In the data rows, 128 means zero.
In each game, the first row plays the second. By how much does the first row win? 15 means about a draw, 30 a big win and 0 a big loss. Wins can go round in a circle. Each row has two weighted sums of its numbers, A and B, taken from their middle values. A row wins by its A times the other's B, less its B times the other's A.
[170 111 131 142  86 133 170 174 164 190]
[ 49 105 100 101 212  97 101  68 137  99] 13
[116  97 159 104 118 106 140 211 121 124]
[153 123 125 125  94 140 144 161 151 170] 15
[130 163 137 133 150 148  88  86 120 108]
[166 169 112 155 120 168 113  79 110 111] 14
[152 133 125 136 119 137 144 123 120 136]
[163 141 158 125 112 146 139 145  78 104] 15
[158 166 152 109 105 173 121 129 135 146]
[129  60  25 207 113  62 205  55 112 139] 22
[125 132 131 121 132 140 115 143 133 129]
[ 86 125 131  94 179 117 103 103 107  88] 26
[143 126 136 133 116 137 144 146 130 132]
[132 120 155 117 113 116 134 172  96  99] 13
[107 143 136 108 168 141 116 115 116  95]
[  9 107 104  84 254  68  89  91 114  58] 8
[171 178 181 106  88 202 100 162 194 188]
[144 132 100 145 115 129 140  98 161 155] 12
[133 126 138 129 118 124 134 147 127 131]
[153 147 156 138 112 138 133 142  83  93] 14
[149 161 147 137 118 161 120 120 124 120]
[149 187 134 124 132 165  95  88 117 119] 17
[154 170 145 125 133 145 109  94 110 103]
[166 179 164  95  97 198  84 151 189 178] 8
[ 96  95 139 113 153  87 148 171 108 111]
[133 113 123 128 124 109 159 126  87 117] 13
[107 144 125 121 153 142  99 103 150 138]
[133 158 136 115 125 184  96 114 219 195] 14
[106 148 122 114 145 149 100 108 159 145]
[171 166 188 108  90 190  99 191 138 148] 14
[163 170 191 102  94 182 109 175 140 141]
[160 161 140 137  99 143 118 113 115 132] 16
[112 107 132 120 138 115 132 154 104 109]
[116 140 138 115 146 134 110 127 130 119] 14
[ 80 103  90 124 167  95 118 111 129 108]
[144 127 131 129 111 127 147 138 130 130] 26
[153 158 163 112 115 149 101 152  98 111]
[148 125 127 139 111 126 142 125 136 143] 13
[148  98 115 151 100 101 175 153 137 150]
[118 119 112 128 137 134 130 103 181 173] 14
[139 170 152 111 123 160 103 106 117 102]
[154 104  93 165 109 108 159 102 102 125] 17
[ 99 139 120 101 172 127  88 115 162 144]
[138 133 143 125 132 132 119 126 105 104] 20
[181 187 111 157 138 167 106  20 115 122]
[ 89 121 119 112 175 106 113 132  83  59] 9
[ 34  99 109  82 225  64 106 109  89  45]
[124 115 131 141 131 101 145 145  99 108] 8
[140 155 120 136 135 150 112  90 129 126]
[138 122 151 120 116 128 139 183  97 106] 16
[117  63  67 160 134  71 185 132 123 125]
[ 74 103 109 112 180  90 123 122  99  88] 9
[134 129 152 113 110 137 133 170 155 150]
[146 180 150 125 127 172  94  94 118 124] 17
[140 174 144 131 134 148  89  99 116 106]
[182 108 141 149  54 139 170 188 149 191] 14
[ 88 115 143 102 165 109 115 141  85  76]
[127 114 150 116 126 116 135 189 113 119] 5
[140 111  94 159 117 126 152 104 161 166]
[172 172 190 101  86 181 113 169 141 148] 12
[134 118 139 127 125 110 136 144 108 110]
[168 159 160 139  94 157 113 139 131 151] 14
[148 116 150 138 101 116 157 159  97 116]
[131 158 135 110 126 182  99 135 219 194] 16
[131 151 132 119 114 187 100 124 223 195]
[170  85 101 164  50 134 183 148 214 236] 20
[136 175 146 119 142 163  99  99 117 116]
[139  61  30 197 124  56 196  68 108 133] 11
[135 133 152 119 118 135 137 162 127 131]
[143 161 168 110 114 148  93 155  99 115] 21
[109  89  52 187 126  78 160  66 138 153]
[ 96 152 126  98 165 141  94  99 150 135] 17
[135 126 108 139 107 137 125 119 178 181]
[119 141 135 118 138 132 116 123 127 123] 15
[126 124 158 118 108 135 114 151 126 128]
[107 112 109 122 138 120 125 130 183 173] 13
[130 120 129 130 147 109 134 135  87  93]
[ 13  86 117  71 203  95 102 128 180 117] 28
[151 138 156 116  96 141 139 173 110 130]
[152 124 121 157  93 139 156 117 122 152] 15
[154 129 112 144  98 174 125 124 222 229]
[137  84 107 142 110  82 167 141  78 104] 19
[162  99  88 189  87  96 175 107 112 152]
[151 166 153 114 123 164 106 117 113 128] 21
[122 124 130 129 128 102 145 134  90  86]
[115  98  62 181 133 112 138  79 159 162] 23
[135 155 139 101 119 174  96 120 212 212]
[146 130 157 123 101 123 140 178 101 116] 14
[ 91 160 126  99 188 128  79  85 128  91]
[131 124 127 133 133 112 149 135  82  94] 16
[152 137 120 142 121 127 130 101  98 114]
[145  89  97 164  95  86 169 132  79 111] 15
[155 150 110 160 134 122 135  80  87 100]
[115 133 113 126 134 148 116 102 191 158] 1
[132  80 103 164 105  85 175 129  86 121]
[111 135 147 105 151 135 101 130 131 127] 20
[134 136 131 138 123 134 130 121 109 112]
[ 72 116 133  85 170 111 115 152 129 110] 14
[197 158 183 116  58 171 128 167 136 165]
[ 13 109 102  86 251  96  79  91 122  59] 8
[123  83 109 147 115  92 175 152 107 129]
[154 173 146 142 134 154 116 105 105 109] 15
[113  43  82 166 114  62 187 135 134 154]
[ 37 109 122  78 214  93  93 133  87  44] 17
[ 70  97 115  98 172 102 119 151 171 138]
[151 118 131 148 105 126 162 149 120 139] 13
[ 53  99 121  84 207  86  98 152 117  85]
[ 97 100 142  97 158  97 129 185 100  91] 19
[100  89  71 160 144  89 146  95 130 125]
[ 70 158 107 100 218 143  64  55 159 109] 16
[129 128 131 123 110 143 136 155 128 124]
[131 119 122 120 118 102 135 141  94  98] 12
[177 128  90 184  91 108 172  74  89 125]
[ 93 100 128 106 151 108 124 159 150 142] 21
[145 169 133 132 126 159 111  91 110 103]
[136 116 162 112 105 136 133 187 125 141] 12
[174 165 134 151 103 160 127 100 102 124]
[132 100 128 132 102 103 155 154 110 123] 10
[152 139 162 117 111 141 127 163 109 116]
[125 133 132 121 142 134 118 124 134 137] 13
[140 151 115 138 140 139 113  82 128 127]
[145 115 110 148 107 100 148 114 105 110] 11
[124 134 160 116 110 150 130 161 151 160]
[ 70  80 117 104 163  85 132 168 134 112] 22
[137 155 182  94 104 192  96 172 207 199]
[138 145 147 121 123 138 116 138 125 120] 15
[116 115 141 126 136 104 138 155 109  95]
[150 120 134 136 101 104 144 165  94 116] 15
[183 205 142 150 100 201  97  72 139 139]
[ 89  81 118 108 151  75 154 149 100  99] 2
[151 182 156 129 134 159  85  93 118 114]
[134 162 128 126 152 148 101  93 120 107] 15
[129 116 114 134 110 118 150 136 101 120]
[161  99  95 192  66 111 188 119 101 144] 20
[130 137 161 115 121 138 127 144 132 133]
[114 143 138 101 149 131 114 136 132 123] 14
[132 120 117 133 117 146 133 132 192 196]
[151 142 109 157 112 130 139  66  78 104] 8
[ 99 121 135 105 165 112 121 132  97  83]
[113 147 126 105 165 146  97 105 165 129] 18
[161 122 137 136  91 136 155 154 124 148]
[157 122 114 156 107 123 153 113 124 145] 17
